Rows are one point carried round by a steady rotation, each followed by how many steps it has turned.
The counts run from 0 to 442.
[-22   3  -3   9  34  18  -2  13  25  -9 -19  -2   1  10 -40  31  12 -33
  -7   0 -20   8 -14  41 -36   2  25  19  10  43  10 -17  10 -11   6   7
 -14 -39  -3 -30 -33 -31 -36 -26  13   8  20 -23  22 -13  17   3 -21  22
  19  -5   8 -19 -34 -26   3  -5  19] | 41
[  6   0  -1  -1  20  34 -37  -2  25 -24  -2  -6   3  -8 -40  23 -22   9
   0  15 -38   2  29  21 -26  32  11  10 -12  70  20   4   5 -14  13  13
  -2   0  -4  -6 -15   0 -31 -18  32 -37  30  10  29 -44   9 -17  -9  19
 -17 -10 -24   1  -9  -2 -12  19  11] | 303
[-33  10 -14  40  15   4 -11 -10  37 -24 -18 -31 -20 -29 -28  19  13 -30
 -14  -7 -24  -3  26  44 -19  19  13   3 -11  60  32 -15   2 -25  18  13
  -7 -19  -6 -21 -33   3 -31 -29   4 -23  28   6  17   3  -7 -15 -15  10
 -10  17 -27  -3   7   6  -9  10  -7] | 400
[  8  14   1  37  22  -2  -7 -19  19 -28   2 -22  11  15  -6  34 -15 -25
  -1 -13 -20   3  12  23 -19  45  14   4 -16  51  25 -27  35 -16  10 -10
  -9  -4 -14 -17 -18  20 -39 -45  32 -22  17 -14   3 -28  -1 -18 -21  24
   0  15 -23  19  -3 -18  43  19  24] | 266
[-13  13  -1  37 -12 -12 -13 -11  28 -20  -6 -48  15   6 -30  26   7 -16
  -2  -1  -9  -2  -9  36 -37  21  17  15   9  29  49 -10  16 -36   2   2
  -4 -13 -14   8 -74  21 -38 -29  29 -18  17 -24  10 -17   1  21 -36   4
  10  -4  12  -3  -6 -23   5   4  25] | 165
[-23  26 -20   8  30   9   1  11  59 -17 -10 -43   2  -3 -39  11  11 -13
  25  -1  -6 -28   9  55 -34  17  36  -5 -10  45  16  12  15 -21  13   3
  -1 -14   9 -28 -31 -18 -28 -29   7  -8  34 -10  17  -7  11   0 -28   2
  -5  17 -11  -9  -4  14 -20  33 -13] | 325
[  2 -12 -14  15  22  24 -27   1  28 -15  -9  -9   7 -13 -22  46  23   5
  11   4 -42   3  11  20 -32  15   8  22 -14  37  11  -2  21 -17  16 -34
 -20 -20 -23 -19 -19 -14 -38 -33  23 -17   0 -12  23 -51  12  -7 -16  33
  -1 -18 -24 -18 -23 -24   5  17  13] | 307
[-25   9 -13  -1  26   6   6   8  39  12  -4 -26   1   7 -38  32   7 -12
  21  -9   4 -16   4  46 -38  -3  38  -9  -2  33  24   3  15  -5   8   7
  20 -34  14 -16 -41 -22 -22 -34  14   7  36 -27   8 -22  15  23 -26  -2
  14   3  -3   6 -12 -25  -7  13  16] | 329
[-19  17 -11   3   7  35 -24  16  29  -5 -12 -12   7   4 -43  16  -1 -12
  -2  13 -26 -14   8  61 -35  22  49  12   4  44  10   4  28 -18   5  16
 -17 -14  15 -10 -34 -28 -14 -12  14  -3  16 -31  28  -9  28  -3  -7  20
  18   1  10  -2 -13  -4 -24   1  19] | 83
[-11   5 -29   6  14  37 -16  -5  13 -19 -28   2 -13   3 -16   6  -7 -20
  -4 -19 -13  -5  -2  39 -14  28  38   5  -5  55  21 -23  37  -9  11  -2
 -25  -9   3 -39  -3 -13 -49 -24  29 -20  37 -24  13 -15  20 -44 -15  24
   9   1 -23   3 -18   5  17  17  10] | 190
[ -5  29 -11  -3  -2   2 -11  -5  41  -8   6 -46  16   6 -45  11 -17  -4
  19  13   4 -30   8  29 -30  31  36  -4  -1  44  39  -3   7 -25   8  38
   8 -18   4  -1 -49   5 -16  -4  25 -22  46 -29  21 -10  18  10 -35   4
  14   5  18   8   0 -12 -20  14  23] | 170
[-18  16 -32  -9  10  27  -1  -3  31  -1  -3 -30  -2  16 -15   3 -25   0
  17 -10   9 -19   6  42 -32  14  38 -16 -18  48  31 -11  45  -1   1  -3
   2  -8  19 -18 -25  -6 -39 -22  28 -22  48 -19   9 -11  12 -13 -26   4
  10  11   0  18   2  -5   8  29  24] | 180
[  2  25  -8   3  13  -8   4  -9  45  -7  15 -37  19   9 -43  29   0 -12
  27   9  -2   2  11  42 -47  13  12  -3   4  51  40  13  -5 -37   3  23
  12 -21   4 -14 -40  15 -21 -36   8   2  42   6  11 -22  23  25 -23   1
 -10   6  10   0 -12 -15 -13  28   6] | 327
[ -7 -15 -14  -5  29  39 -28   9  33  -8 -14  -8   4  -4 -32  44  12   5
   8  12 -39  -9  -7  14 -31  12  23   7 -20  34  18  -2  17  -2  21 -22
  -7 -16 -17 -30 -21 -29 -39 -28  31 -14   5 -15  27 -41   7   2 -29  33
  10 -19 -12 -17 -28 -18  -7  22  10] | 306
[ -9  13  10  23  27  -5  -1   6  39   3  -7 -18  13 -12 -51  54  10 -31
  -5   1 -24  11   7  25 -41   7  16  18  10  45  26   2 -21 -23  23  26
  25  -7   0 -14 -36   7 -33 -49   3  -1  30  -3   7 -23   5  19   2   7
 -24   2 -24 -13   5 -30  -8   3  21] | 52
[  9  -3  -1   2  10  11 -26 -20  18 -37  -2 -10   7  15 -31  -1 -43  -1
  -2 -15 -17   7  -1  22 -38  19  19  11   6  53  39  -9   3 -16   0  -4
 -16 -13  -7 -13 -19  30 -59 -30  35 -17  28  -5  15 -45   7 -25 -20  -1
 -12  -4 -27  23  -1 -11 -10  19  24] | 146
[-19  19   4  37  16 -10 -10  -1  19   0  -8 -18   1  -6 -48  47  14  -9
  -3 -15 -10  15  17  47 -37  17  18   9  22  22  32   6  -1 -29  14   8
  11 -39  -8 -23 -12   8 -50 -40   2  -4  25   1 -13 -53  35   8  -7   2
 -11   8 -19  -7  -9 -22  14  14   9] | 131
[-14   3  -1  22  10  -1  -7  -5  33 -15 -15 -40 -10   5 -31  14   8  -5
   5  -2 -17 -10  -1  34 -30   6  16  16  11  15  44 -14  17 -32   8  13
  -8 -47 -16  -8 -51  -4 -41 -15  17  -9  11 -30  14 -22  16  19 -52  11
  29   2  12  -7 -39 -21  -9   9   9] | 319
[  3  10 -16  -5  -3  21 -27 -12  31 -14   0 -20   1  12 -15  -9 -28  24
  17  -5  -9  -4  10  32 -32  22  25  -7  -7  48  31   1  44 -17  -8  -9
  -7 -19  -3   4 -17  11 -49  -3  42 -37  39  -9  12 -41  18 -18 -32   6
  13  -3   4  25 -13  -5   2  36  35] | 379
[-18   9 -12  25 -26  11 -19   4   7   3  -1 -20  12  22 -40  29  -8 -10
 -12  -2  -6  16  -2  41 -40  13  34  19  34  31  55  -5  13 -39   2  10
 -18 -38  -9  -5 -52   5 -29 -19  13  -5  27 -26  20 -29  25   9 -19  23
  21 -17  21  -2 -12 -27 -10   2  24] | 86
[-11  15   2  31  14   3  -4  -5   5 -25  -9  -6  -4   2 -42  29   6 -36
 -17   1 -15  21   9  27 -28  22  12  30  14  44  34 -19   1 -36   7   9
 -19 -42  -9 -28 -23   7 -39 -40  17   3  23  -3  10 -28  14   0 -14  20
 -16   0 -16  -9 -18 -17  23   2  13] | 43
[ 14   4  -3   1  11  13  -5   1  25 -29   4  -2  22  16 -42  14  -7 -42
   4  12 -13   9   3  20 -48  20  15  24   4  68  21  -5 -14 -32   5  23
 -28 -35   0 -26 -31   4 -18 -32  11  -6  34  17  19 -16  29   0 -23  19
  -7  -4   9   0 -27 -23  -2   9  19] | 39
[ 13   0   0  27  19  -5 -21 -12  28  -6   9 -23   9   7 -24  36  -8  12
  12 -10 -19  18  24  19 -39  12   9  10   2  20  38  -1  22 -19   8  -8
  19 -14 -21   2 -26  18 -59 -36  28 -35  17   3  -2 -68  22   5 -26   4
  -7  -3 -17  14 -14 -26  16  28  16] | 220
[ -7   9   6  17  35   3 -19  -1  30  -1 -14 -12   3 -13 -27  47  10  15
  15  -4 -28   9  26  34 -36  16  13   0   0  33  20  12  12  -8  17 -12
  24 -23 -11  -7 -18  -1 -45 -42  16 -21  11 -15  -5 -62  19  10  -7  11
   2  -2 -25   3  -9 -25  20  30  17] | 219
[ 18  14   9 -13  31  12   2   2  39 -29 -11  -7  18  32 -48  14 -15 -17
  22  -1 -17 -20 -30  22 -42  17  33  11  -4  39  20   7  21 -14 -11  -3
 -11  -4   4 -29 -23 -13 -37 -25  29 -17  27  -6  19  -6  30   5 -36  13
  11  -1  12  -3 -44  -4  11  16  20] | 426
[ 11   9 -15  31  23   5 -12 -12  20 -30   5  -9  -4  11 -11   0 -15 -31
   4 -16 -14  13  12  32 -37  21   9   9   1  66  20 -15  27 -21  -6 -14
 -29 -35 -12 -15 -23  23 -35 -41   9 -15  25  14   1 -32  19 -26 -20  10
 -14   5 -13  18 -20   0  20  27  14] | 34
[ 14  -5   6   0   4  18 -17  -4  31 -23   5  -7  28  27 -31  29 -15 -18
  15   2 -23   9 -17   7 -52  10  13  20  -6  51  26  -5   6 -19 -10 -24
 -22  -3 -12  -3 -47   1 -30 -37  37 -10   8  -8  21 -31   2  15 -24  21
   2 -22  -1   8 -21 -29 -15  12  30] | 151
[ 10 -15  -1  28   8  13 -32 -14  19 -32   0 -20  14   1 -19  39   4  -8
  -1  -2 -35  12   5  12 -42  22  -6  28  -3  44  27  -6  16 -30   9 -19
 -24 -16 -27  -4 -36  15 -41 -39  27 -25   0   3  10 -49  10   1 -24  28
  -3 -21 -25  -8 -23 -25   5  20  13] | 308
[-28  27 -10  32   6  14 -12   6  23   9  -5  -9   5   1 -53  47  13 -25
  -3   0 -31  15  17  49 -47  24  44   5  19  33   8  19  11 -30  11  18
  13  -8   4  -9 -23 -13 -20 -37   8  -7  39  -1   3 -17  32  17   6  12
   1  -5 -16 -10   5 -18   4  14  20] | 284
[  6  16   1   4  51  14  -9  -9  50 -10  -1 -18  12  -9 -38  33  13  -3
  27  -2 -19 -27  19  17 -21  23  14  -5 -26  64   7   6  -2 -12  17   2
  19  -4   7 -26 -13 -10 -24 -40  25 -30  44   4  11 -25   6  -6 -17  13
 -27  11 -25   1  -6  -5   8  32  12] | 414
[-22  19  -2  29  17  10 -14 -10  42  -7 -29 -32   3 -16 -33  26   7   7
   7  -7 -28 -12  10  61 -17  36  32 -12  -3  28  17 -10  23 -23  23 -15
  19  18   1  -4 -21   1 -55 -25  28 -34  27 -26  10 -19   1  -8 -10   0
   6  22 -25  -5  17   1   4  13  14] | 367
[ -4  12 -18 -10  44  23   3 -10  60 -11 -10 -27   7 -10 -27  13  -3  -2
  24 -15 -11 -26   0  33 -21  17  26 -13 -37  54  19  -7  15  -3  13  -1
  19   0  14 -26 -13 -12 -48 -28  38 -29  43  -9  19 -16  -3   2 -31  -1
  -8  12 -25   1  -8   1   8  23  15] | 413
[-16   6   5  12  13   1 -11 -25  45  -8 -20 -38  -8  -8 -32  -5 -17  -3
   6 -23 -16  -3  -3  36 -24   8  35  -8 -12  29  47 -11  13 -22  14  24
  32 -21   6   5 -43   3 -58  -4  29 -40  43  -6  15 -11  -9   1 -33  -4
   5  12 -10  -2  -5  -8  -1  10  24] | 212
[-23   0 -31  -2  23  33 -17 -10  34  -9 -12 -22 -13 -17 -18  22  -6   8
  -5 -10  -8 -18  16  21  -4  26  19  -8 -22  51  25 -10  16  -5  26   1
  -7 -14   0 -33  -5 -15 -45 -31  31 -37  39 -17  17 -31   0 -35 -18   8
   8   8 -30   1   4 -10  -4  22   3] | 102
[  1  16 -16  11  14 -10  -3 -37  39 -15   7 -41  -3 -10 -24  10 -12  -5
   8 -18 -11 -10   2   7 -26  19   6 -10 -16  39  46 -21  -2 -26   9  15
  10 -16 -10 -22 -33  21 -52 -41  29 -27  47  10   3 -24  -3   3 -36 -10
 -14  10 -15  13  -6 -17  13  20  16] | 411
